In the rows, zero is written as 128.
Where one turn sends some rows of the set: a few examples, then the rows asked:
lovo: [134 109 141  93 180 141 107 158 109 122 136 149 139 142 142 136 155 126
 123 110 120 119 123 126 106 138 136 134 135 111 148 126  87 153 138 129
 138 148 119 113 152 101 120 133 135 176 112 113 119 130 137 115  80 119
 142  88 144]
gav: [149 164 120 112 157 129  96 157 107 116 148 141 159 136  94 115 122 140
 109  97 129 142 106 128  92 125 158 127 127 101 111 158 119 148 126 138
 135 150 141 128 137 106  92 130 126 123 112 112 122 132 140 119 132 121
 169 108 143]
zemob: [141 154 134 122 178 117 130 160 114 115 165 159 149 147  90 131 140 126
 113 107 139 134 111 141 112 137 129 114 117 102 116 140 116 134 126 127
 107 165 146  96 152 110 118 118 130 134 141  94  98 131 148 120 143 111
 164 121 152]
pufos: [118 159 128  84 160 167 112 151 102 125 112 149 158 146 115 139 164 124
 129  99 115 121 128 138  98 142 117 152 149 109 145 124 115 151 127 125
 115 137 136 122 149 110  95 142 118 134 146 113  91 131 164  90 133 108
 155 118 131]
Zof: [150 159 127 100 170 141 120 162 105 134 132 135 121 140 121 156 144 142
 100  92 100 117 162 127 100 149 128 122 133 118 127 139 109 147 141 126
 136 143 143  88 134 124 114 130 120 140 144  99 130 152 152  94 124 128
 140 108 140]
vovis: [111 116 141  86 147 157 110 120 113 117 136 125 149 142 123 127 170 137
  98 123 120 153 141 139 122 122 135 133 126  94 129 141 105 143 141 141
 129 169 151 118 108 105 102 126 127 150 118 103 127 114 128  96 117  95
 157 132 160]
fired: [128 121 124  89 147 129 112 140 134 137 115 159 126 142 138 132 154 112
 124 103 129 122 126 147 117 148 141 139 119  88 161 155 122 149 145 141
 121 140 155 120 123 124 102 126 140 162 110  94 141 162 149 108 138 118
 170 123 124]
Lirop: [130 134 135 105 153 137 136 155 117 125 154 145 162 139 140 121 159 126
 122 109 133 128 106 110 126 155 111 124 117  97 127 150 108 121 149 143
 117 102 154 117 135 118 122 108 126 118 143  88 131 151 151 108 118 125
 156 120 154]
Kisaf: [160 134 135 119 162 144 115 133 109 138 134 162 144 142 107 134 135 128
 118 106 152 132 120 130 102 134 134 120 141 101 104 139 122 144 144 127
 134 157 149 126 138  73 102 113 144 129 102  82 113 125 134 135 125  99
 171 112 124]
detub: [123 143 138  99 125 129 116 136  91 111 121 152 144 134 127 130 163 139
 126 102 131 124 128 140  94 147 147 149 161 121 121 120 116 147 151 131
 100 135 154 137 132  89  98 152 120 134 134  98  87 127 126 130 144 126
 137 115 138]
fefi: [108 112 125  81 148 126 103 161 105 114 150 126 151 137 108 154 147 122
  95 106 111 118 126 123 127 133 139 127 100 100 141 132 115 136 119 127
 122 159 156 121 129 125 106 129 141 160 108  83 116 141 129 119 129 126
 137 134 156]
tubo: [136 155 137 104 149 129 122 142 116 108 139 127 142 115 125 137 145 130
 134 103 117 135  90 132 101 151 131 133 119  71 125 134 111 127 152 140
 123 126 153 140 121 121 103 101 127 118 117  94 137 123 142 111 109 138
 136 135 158]
lida: [127 133 133  83 154 136 117 154  89 122 157 142 159 141 131 124 158 152
 107 114 130 142 106 122 113 149 134 133 154  91 116 130 134 158 117 124
 146 116 142 123 138 107 118 121 129 121 131  76 153 126 145  96 109 126
 146 113 166]
zimo: [148 137 118  90 160 143 127 135  98 129 155 136 145 148 116 111 178 134
 113  99 145 114 122 115 100 148 141 138 127 117 112 132 128 155 145 112
 140 148 142 137 150  74 121 120 121 122 144 121  99 144 129 114 142 110
 162 128 151]
mar: [132 115 152 110 158 136 123 166 118 125 136 150 124 165 126 133 140 130
 117 127 128 124 138 138 117 128 140 155 140 117 130 112 137 133 137 113
 128 132 134 106 120 105 110 130 147 156  88  92 113 157 143 116 116 120
 152 119 166]
muru: [106 153 132  97 114 139  98 138  85 103 144 134 152 129 107 125 150 132
 137  99 128 134 134 144 100 134 142 151 137 123 132 121 116 139 153 144
  90 142 153 113 118  99 108 135 115 123 140  97 104 129 135 117 133 114
 148 123 151]
Vubi: [140 140 143 102 135 128 116 134 101 124 146 125 142 144 147 124 162 157
 105 105 142 127 112 115 129 138 144 125 120  96 114 111 127 142 143 155
 128 163 149 114 136 126  98 136 114 169 107  66 123 134 120 108 127 113
 159 114 138]
bis: [131 147 138 120 161 128 109 128 127 130 143 139 123 119 125 125 127 131
 126 107 107 125 139 139 105 135 123 139  95  97 136 134 119 132 141 139
 116 146 122  82 124 102 122 121 115 159 132  94 139 150 153 101 127 140
 145 129 139]
nulit: [129 142 148  94 162 118 136 138 104 109 137 175 154 134 118 135 165 128
 105 120 125 143 109 127 118 145 141 118 134  77 115 126 105 147 143 114
 121 133 154 119 118 108 116 120 135 130 131  74 132 118 125 122  94 127
 139 138 133]
zufi: [143 133 146  91 160 143 123 152 108 105 134 126 134 134 142 128 169 137
 117 110 125 119 111 133 123 141 157 149 126 102 120 113  97 157 147 145
 138 161 123 115 152 106  96 133 129 175  89  94 116 119 138  92 102 109
 162 109 152]
mafu: [150 150 124 116 136 156 103 134 110 132 131 124 144 142 132 149 126 132
 113 101 114 122 141 117 115 148 133 138 121 114 137 136 113 159 140 137
 119 143 141 119 123 143 125 129 108 144 134  84 130 128 161 119 123 108
 167 128 106]
kidi: [144 142 113 100 155 140 125 126 104 127 134 172 152 161 115  95 165 114
 125  96 127 109 116 124 114 128 129 134 120 102 129 130 117 140 148 114
 108 160 143 134 148  94 139 110 117 120 141 129  95 132 151 119 125 115
 154 122 145]
ter: [128 150 136  87 141 148 122 150  98 117 121 153 135 150 131 149 171 138
 123 113 135 117 123 157  95 145 122 143 169 106 126 121 126 150 133 126
 105 143 147 125 148 101  97 152 123 131 144 103  98 134 136 105 137  99
 133  95 146]
Zalu: [122 134 145 110 152 130 124 116 140 140 131 136 155 143 136 100 143 123
 121  99 120 129  99 135 105 130 124 136 125 104 142 158 131 141 123 137
 103 141 144 115 110 122 121 136 122 163 115 115  91 143 146 114 112 127
 151 137 140]
vonir: [162 165 136  99 132 143 115 141  96 144 156 138 122 142 129 128 143 123
 116  89 122 111 120 125 113 160 146 137 117 110 112 114 118 154 146 147
  97 135 149 118 120 116 135 121 140 168 116  73  99 125 141 116 117 121
 160 123 130]
lav: [157 135 112  98 171 152 118 153  77 122 148 160 142 130  97 133 149 125
 120  97 126 126 119 152 114 123 148 121 146 103 107 134 126 139 139 136
 126 156 139 121 136  96 124 103 127 144 119  93 131 135 143 102 127  89
 176  85 169]
Lalen: [137 112 135  99 169 134 103 146 115 145 143 140 135 147 146 135 140 125
 138 106 117 126 131 126 102 147 116 124 113  90 154 132 102 136 125 134
 124 147 118  90 136  93 127 121 121 157 138 106 140 148 149 102 119 139
 152  88 143]
Geluz: [151 146 148 104 165 117 136 146 101 128 128 157 124 153 145 137 136 127
 127  78 116 108 143 143  90 160 135 127 141 112 127 114 104 155 116 125
 113 140 132 113 123  88 122 136 145 152 122  88 119 131 160 102 118 130
 139  96 137]
geve: [128 105 138  90 154 126 133 137 116 133 152 138 119 135 139 138 177 124
 125 118 107 129 131 128 107 149 111 127 149 109 123 121 139 147 131 128
 140 146 146 101 128  92 109 130 137 176 132 132 108 143 124 115 122 129
 148 111 168]
mela: [128 153 134 122 149 125 113 125 111 132 146 149 139 124 128 119 134 159
  95 106 119 125 126 122 116 124 139 127 111 106 128 133 128 129 152 141
 119 153 147 105 124 127 115 129 105 177 120  80 130 145 127 123 118 133
 133 130 127]
vobi: [110 139 131  93 150 134 108 141 119 136 140 146 123 144 117 139 143 128
 111 107 116 100 126 145 141 131 128 125 120  88 148 139 124 139 149 125
 106 137 158 122 138 120 118 115 160 171  93  85 127 134 149  98 133 128
 145 129 159]
tapov: [127 116 131 109 150 139 127 142 137 119 135 128 138 140 136 124 164 128
 119 129  92 140 126 136 120 129 114 145 137 100 145 153 129 144 125 122
 112 157 140  95 130 127 107 124  96 148 134 136 116 142 150 108 124 119
 160 119 160]
ritaz: [142 140 126 109 152 142 138 157 104 131 140 179 135 127 138 133 149 115
 114 116 114 122 101 119 118 149 126 133 131  95 127 146 126 157 146 114
 110 116 127 122 122 117 107 108 118 140 144 101 136 145 138 120  81 117
 155 110 166]
Motek: [132 155 134 103 153 140 123 126 107 122 142 150 136 144 111 124 158 132
 121  93 146 124 128 124 105 128 140 136 123 100 129 132 112 150 147 110
 137 185 157 129 140  85 116 107 109 103 134 127 113 121 135 110 136 114
 149 156 143]
Mabiv: [116 168 123  91 134 160  88 142 102 144 125 152 139 128 103 140 154 115
 135  89 122 121 122 120  89 140 105 142 141 108 149 133 122 157 132 123
 102 130 140 123 128  98 107 136 135 141 137 114  95 140 147 107 108 113
 153 118 123]
gine: [110 163 132  94 122 156  99 145  88 146 152 145 138 132 105 143 163 124
 131  97 133 133 140 126 108 144 116 140 137 108 140 128 116 137 148 125
  86 145 158  95 122  86 116 117 121 131 141  95  98 137 135 115 125 115
 152 125 139]
koti: [135 154 126 102 145 127 117 119  89 110 154 148 142 157 110 110 152 133
 113  96 148 112 121 129 105 117 140 124 133 109 125 122 132 171 137 105
 124 156 131 150 127  96 132 126 118 120 138 120 113 129 129 113 115  92
 156 124 157]
zira: [149 144 103  98 141 151 119 134 115 117 139 140 125 148 121 118 159 117
 128 111 135 106 113 144  97 134 128 146 127 104 125 132 136 158 153 121
 136 161 139 132 149  94 117 105 113 112 139 145 117 135 134 122 113  90
 152 114 153]
lev: [157 145 140  88 137 141 106 178  96 114 158 137 124 145 120 130 162 134
  98 106 109 126 142 128 113 155 148 138 123 120 121 121  89 145 157 157
 121 150 170 100 140 116 113 122 133 142 123  87 107 125 126 111 112 114
 140 105 152]
vive: [147 121 140 106 137 133 110 160 102 107 129 141 142 154 148 126 137 134
 123  99 109 130 140 133 106 154 151 149 137 110 146 123  76 152 126 140
 115 159 149 132 137 107 112 131 119 133 118  94 128 101 155 121 112 119
 145  98 128]
zirib: [141 115 112 105 165 130 110 148 105 108 139 170 149 119  98 133 152 112
 128  96 121 134 121 122 108 141 140 128 133 129 122 145 106 144 142 154
 145 145 143 127 162 101 124 117 133 142 134 114 124 133 153 122 145 113
 185 121 136]
muveg: [150 146 116 129 145 120 109 149 112 128 154 164 110 126 111 145 132 129
 134 107 136 126  98 132 107 143 121 123 143  96 127 149 126 150 129 130
 109 159 137 131 160 103 129 110 135 146 124 121 128 122 148 133 135 127
 160 109 149]
lif: [144 155 118  88 139 127 106 129 106 119 150 146 132 140 110 105 166 124
 120  79 141 117 111 120  90 127 115 126 117 100 121 142 121 143 130 129
 126 162 155 132 143  96 135 123 126 108 137 128 114 152 138 100 129 115
 136 122 159]
tevis: [111 104 135  87 150 141 121 116  95 122 150 142 150 132 143 118 157 132
 126 106 113 136 124 134 110 138 141 144 146 105 122 127 125 155 121 129
 130 144 135 146 108  89 122 133 141 183 111 123 118 114 142 117 115 117
 155 123 154]
somi: [145 104 124  99 173 139 112 171 111 127 128 143 138 141 128 130 156 129
 117 101 113 134 131 140 106 132 142 151 126 105 159 139 130 130 141 120
 130 141 144 127 115 132 100 126 123 163 113  91 122 182 140 114 132 116
 153 107 161]
Loz: [140 116 138 105 167 144 137 148 110 122 131 146 148 117 131 140 147 117
 127 111 120 129 107 118 103 167 123 149 133 113 128 118 131 161 140 121
 152 127 132 124 135 104  85 106 126 125 135  80 128 121 150 111 104 121
 157 140 161]
lel: [128 146 149  88 151 142 114 123 124 157 140 131 130 147 126 122 164 137
 100  99 126 137 114 129 103 133 128 114 129  86 126 151 124 134 147 146
 120 155 163 108 107 106  99 125 140 159 113 107 103 142 112  96 117 129
 141 124 170]
gavez: [117 119 135  87 125 128 112 162 111 125 137 143 136 156 131 150 137 124
 114 120 128 126 124 126 122 140 165 153 119  94 125 127 125 147 106 128
 129 153 138 115 117  99  99 140 137 151  91 104 134 142 129 126 125 136
 158 129 142]

pufos turns into ter
lida turns into nulit
Where do these go?
kidi turns into zira
fired turns into somi
Kisaf turns into gav
lev turns into vonir
Lalen turns into lovo
geve turns into tevis

Where one turn sends some rows of the set: a few examples, then the rows asked:
gizag: [112 140 133 123 107 114 129 132 133  99 118 123 121 132 101]
Vumo: [113 140 125 109 151 125 138 105 124 131 136 121 111 138 105]
nav: [138 131 136 121 131 149 160 130 132 120 153 113 125 116 138]
sizo: [131 134 138 112 135 127 153 141 152 153 141 138 134 145 132]
Taku: [136 111 117 139 128 125 125 127 120 100 127 113 123 113 104]
fifi: [102 135 129 138 137 147 143 152 113 135 123 130 128 140 134]
Revat: [131 130 134 141 115 106 110 145 137 125 124 144 131 133 137]
Vitun: [136 138 120  98 138 118 153 115 120 112 134 116 117 145 130]
muvoz: [128 117 121 129 121 105 137 111 144 103 114 113 130 137 141]
Kabit: [126 134 100 107 124 123 139 129 152 126 126 123  97 125 114]
tofog: [108 129 112 139 103 119 141 141 118 143 131 114 128 137 106]
fum: [115 128 132 158 114 132 121 138 153 130 128 137 137 122 115]
zubu: [116 129 120 144 137 143 128 133 124 137 138  89 135 129 124]
gida: [132 125 118 130 105 115 134 108 120 127 134 120 108 157 121]
Fuz: [106 132 117 112 147 125 150 105 132 127 138 119 112 127 109]
reb: [147 128 136 112 114 131 151 129 131 131  99 148 118 131 125]
Mibib: [112 160 131 129 126 141 137 133 133 131 148 144 124 133 108]
gep: [151 140 137 124 113 147 141 120 145 130 132 135 124 113 100]
sufef: [138 137 122 138 118 102 136 150 120 145 114 113 129 117 116]
noso: [124 110 138 111 148 159 128 130 138 135 119 136 122 130 130]
dap: [105 151 134 128 143 135 134 136 145 122 116 134 139 110 133]
Fugo: [121 124 126 143 113 106 118 142 140 128 120 142 128 123 145]
vura: [123 143 119 136 138 129 143 109 146 129 146 136 133 141 150]
Gomeb: [142 134 143 117 150 139 130 112 141 119 112 133 121 126 144]
zom: [124 120 117 118 129 138 129 117 145 127 105 149 130 138  96]
vek: [121 125 151 145 138 116 125 126 117 127 135 137 150 136 131]
lage: [123 125 101 122 131 116 129 139 131 140 108 120 156 128 121]
pez: [128 125 124 134 133 115 165 132 131 116 128 121 127 102 100]
basa: [149 132 127 120 111 123 129 102 136 136 106 110 119 122 122]
Fof: [124 113 120 133 136 128 152 148 127 114 128 104 142 152 138]
dudar: [114 142 131 105 114 137 144 136 122 130 115 108 108 112 126]
pob: [126 130 136 112 121 139 112 144 119 119 131 121 114 144  99]
pudor: [120 102 105 141 116 137 150 128 154 118 128 128 129 130 131]
tuzi: [119 131 134 110 120 131 136 166 142 118 129 132 117 120 137]
laru: [144 130 118 139 118 105 143 139 114 148 122 106 125 121 114]
Fabe: [132 121 123 129 135 116 168 124 138 114 125 138 125 108 102]
bebav: [121 110 120 122 115 127 167 135 112 111 121 133 120 124 121]
Gokiv: [141 122 121 144 140 121 139  97 127 135 131 119 138 141 102]
pidub: [124 107 133 112 147 156 132 115 132 136 128 132 115 136 131]
bili: [145 117 131 116 130 136 117 140 145 131 148 131 135 156 131]
bagi: [134 127 125 153 133 137 126 115 124 145 109 128 135 151 133]
revo: [146 144 136 132 138 139 116 129 154 143 134 110 138 138 121]
daso: [137 122 132 122 129 130 114 145 144 128 156 118 137 153 129]
duge: [134 123 154 131 131 140 139 123 125 131 139 128  89 128 124]
zat: [133 122 117 141 139 116 161 118 143 143 122 128 137 115 146]
Pibak: [144 121 123 137 116 130 137 141 143 121 109 124 146 150  98]
pokuv: [145 158 150 116 134 124 138 133 124 118 140 121 135 138 107]
kave: [128 138 137 135 130 110 141 138 122 129 151 105 119 123 148]

pob turns into tuzi
Mibib turns into fifi
Where do these go?
pez turns into Fuz
daso turns into Fugo
pokuv turns into dap
Gomeb turns into revo
Kabit turns into duge
bagi turns into Pibak

Where one turn sends some rows of the set: a few examples, then the rows asked:
leg: [131 109 149 122 121 117 120 127 101 110 150 139 117]
geno: [ 98 128 148 167 133 131 126 143 130 131 136 135 124]
Zefip: [ 96 122 143 164 128 140 121 142 123 135 123 140 115]
dov: [126 117 143 124 132 108 109 123 116 111 145 127 112]
Reg: [102 132 138 118  96 145 128 113 117 144 150 114 111]
zakin: [125 132 134 136 106 111 110 168 130 135 149 128 117]
Tok: [137 118 148 132 132 120 117 122 139 148 129 151 108]
Zev: [122 141 140 122  97 151 133 109 122 128 146 118 118]
luvam: [112 111 122 134 112 135 144 143 145 148 149 142 128]
kiza: [ 94 120 151 117 115 146 124 119 121 153 152 110 106]
fov: [128 127 169 126 135 156 124 119 137 131 154 110 117]
Mulut: [135 120 149 137 117 131 111 170 115 131 141 143 105]
dagen: [124  96 144 120 107 134 126 139 105 111 153 136 123]
nupe: [106 129 155 126 126 166 122 130 128 131 145 101 104]
fited: [124 116 143 130 126 112 115 129 153 154 133 134 118]
duso: [113  92 131 119 105 142 119 149 122 113 149 124 126]
Pitur: [136 141 155 126 118 156 130 112 132 121 150 118 123]
liki: [125 130 130 140 109 125 118 174 131 128 151 131 116]
vubul: [113 122 152 158  97 134 111 131 126 139 118 142 130]
vafop: [110 130 155 168 120 122 124 137 132 130 140 135 137]
funav: [112 113 129 132 117 119 127 137 156 153 143 131 126]
zok: [110 101 125 119 118 130 107 145 137 113 144 112 120]
Guf: [117 125 158 163 103 125 117 131 133 134 129 139 140]
sivod: [104 118 160 121 107 165 119 128 119 140 141 107 107]
tuzu: [116 115 132 120 131 112 102 133 133 113 142 113 113]
Tolu: [112 143 152 130 129 155 127 124 129 122 152 100 109]
tef: [132 125 140 139 113 135 120 175 121 127 146 141 109]
rofol: [117 140 163 125 100 138 127 111 114 134 155 108 120]
duzab: [107 117 168 123 134 149 120 124 130 145 154 107 108]
zepom: [102 119 145 157 110 142 113 137 121 140 114 142 116]
mazuk: [129 129 145 137 109 107 101 162 123 140 144 130 111]
fidas: [119 148 156 131 116 139 130 115 123 124 156 105 119]
lebu: [135 123 153 133 113 118 103 163 117 140 140 139 105]
gori: [111 126 166 121  95 150 121 116 111 140 147 109 114]
mim: [124 113 128 133 117 142 149 137 130 141 143 157 118]
fidem: [137 116 143 133 126 135 136 127 126 140 135 164 110]

mazuk turns into zakin
Reg turns into Zev
fidem turns into Tok
Where do these go?
vubul turns into Guf
nupe turns into sivod
tuzu turns into zok

